One turn sends every row of this set to another row. A few are shown first. Where does it send the rows asked after them?
Biv: [ 17  22   5 -18  -9  -6   9 -37 -17  21   9   6  -6  18  -7  24  17  14
  14  -4  17  -4 -17  19 -15 -20  26 -19   4  -5]
budaf: [-16 -30 -19 -10   2  36  -6  -3 -14  -8 -29   0  -4  10   5  19   2   0
  23  24   8  32 -13  19 -21   5  10   8 -13   7]
mez: [-16 -41 -26  -1   1  21 -11   3  -6 -12 -29   1   0  20  15  12  -1   1
   8  25   7  32  -2   9 -13  -2  15  16  -9   8]
dasam: [ 21  13   0 -17 -23   6  19 -26 -10  21  13   0  -8  26  -3  25  25   1
   9   2   8   5 -20  26 -11 -16  24  -7  -4   2]
dabip: [-17 -40 -26   2  12   2 -21  -1  -6 -17 -34   6   9  18  21  11  -4  12
   9  21  11  23   5  -2 -13  -8  21  11  -3   4]
ral: [  5  -8  -2   4  17   0 -18 -22 -28   7  -8  -2  -8  -5 -16  36  15  -2
  35  20   4 -16 -17  27 -40 -12  18   7 -10 -10]
zefa: [-16 -18 -11 -14  13  32 -10 -14 -24  -5 -34   2  -3   0   2  25   0  12
  36  20  13  24 -15  16 -30   3   7  -4 -11   0]
Ranum: [-19 -17 -10 -10  25  11 -20 -19 -25  -9 -38   8   5  -1   8  23  -5  22
  36  17  16  14  -6   4 -28  -5  15 -10  -4  -6]
Ronap: [  2  39  14   0 -13   0  -3 -24   5 -18  -6 -15   5 -43  -8   8  17   8
   6  -9 -23   9   5 -29  10  16 -35  -7  -1   4]
gadem: [  2  30  13  -1 -24   4   4 -17   9 -14  -3 -18   3 -37  -4   9  22  -4
   0  -7 -31  14   0 -27  11  21 -36   6  -8  10]
zuku: [ 12  17   3 -13  -2 -28   0 -35 -12  18   6  15  -2  22   2  19   8  22
   7  -8  22 -10  -9   5 -13 -28  33 -17  10  -9]
karez: [ -3  18  10   0 -27  -7   2  -7  16 -14  -4 -15   2 -26  -1   6  16  -5
 -11  -8 -30  15   3 -33  16  21 -34  21  -9  13]
Lofi: [ -3  35  11   6  -7 -13 -12 -25   5 -18  -6 -10   7 -42  -9   1   8  13
  -2 -15 -15   6  11 -39  14  11 -30  -7   4   1]
zamer: [ -8  24   7   8 -11 -24 -13 -16  15 -17  -7  -7   7 -33  -3  -3   4  11
 -15 -16 -13   6  15 -44  15  10 -28   5   3   6]
tove: [ 11   2  -3  -7  -8 -40  -2 -23  -1  15   7  13   1  34  12  17   9  15
 -10  -8  20  -7  -4  -1  -4 -31  36  -1   8  -3]
Nep: [  0 -17  -6   2   1  10  -8 -12 -20  12  -1  -4 -16   6 -18  35  18 -15
  23  18   1  -5 -23  33 -37  -3  14  23 -18   0]
Koted: [  9  21  26   3 -26  12   6 -12   4 -14   1 -16   5 -34 -10   8  11   0
  -1  -3 -24  18   3 -27  21  26 -26  23  -9   3]
notob: [ -9  15   7   6 -20 -21  -6  -8  20 -14  -6 -10   5 -25  -1   0  10   1
 -20 -14 -22  11  10 -42  17  15 -30  17  -4  11]
bako: [  9  31  30   4 -15  10   2 -23  -2 -14  -1 -14   6 -44 -15   8   7   8
   8  -4 -18  11   4 -30  19  24 -26   9  -2  -4]
nad: [-19 -28 -18  -2  25  -2 -28 -11 -16 -15 -39  10  11   8  18  14 -10  23
  22  19  14  16   4  -5 -19  -9  22  -1   0  -4]
Fud: [ -6 -32 -16  11  -6   2 -12   0  -8   9   2  -2 -17  19 -16  23  14 -20
   2  18   4   0 -15  30 -27  -7  17  35 -14   5]
balem: [  4 -10  -9  17  26 -18 -32 -26 -25  -1  -8   3   0  -2 -11  25  10   9
  25  18  10 -20  -1  16 -34 -23  26   2   2 -13]
neb: [ -6 -38 -24  22   3 -15 -25  -2  -3   3  -1   2 -11  21  -9  12   7 -11
  -7  16  12  -4   1  17 -22 -17  26  31  -3   1]
tedil: [ 19  -2  -5 -13 -31  -4  17 -14   1  19  15   2  -7  37   8  21  25  -5
  -6   2   5   8 -16  21  -2 -18  28   9  -4   5]
Sopop: [  1 -27 -20  26  18 -26 -34 -15 -12  -3  -4   4  -2  11  -6  12   4   2
   4  18  15 -14   7  11 -24 -25  30  16   6  -6]
Gamu: [  6  31  29   8  -6  -5  -7 -25  -1 -14  -4  -9   9 -43 -13   4  -1  19
   4  -9 -11   6  12 -40  18  19 -19   6   4  -8]
kamo: [ 14  -8  -7  -8 -22 -29   6 -13   5  14  10   7  -1  42  15  16  17   2
 -14  -1  10   3  -8   6   0 -24  35  12   0   3]
pena: [ -1  20  25  12  -7 -18 -11 -18   5 -18  -5  -6  10 -34  -8  -1  -4  16
  -9 -12 -10   4  16 -47  24  16 -16  16   6  -5]
molal: [  1   9  21  11 -18 -16  -6  -8  13 -18  -4  -8   9 -25  -3  -2  -1   6
 -17  -8 -16  11  15 -45  28  20 -18  29   0   1]
tenit: [  4  12  23   6 -28  -2   3  -5  12 -14   0 -14   5 -27  -4   3   7  -1
 -13  -4 -23  19   6 -35  27  26 -22  33  -8   4]

kamo moves to tove
zefa moves to budaf
Ronap moves to gadem
Now these:
tenit moves to molal
Sopop moves to balem

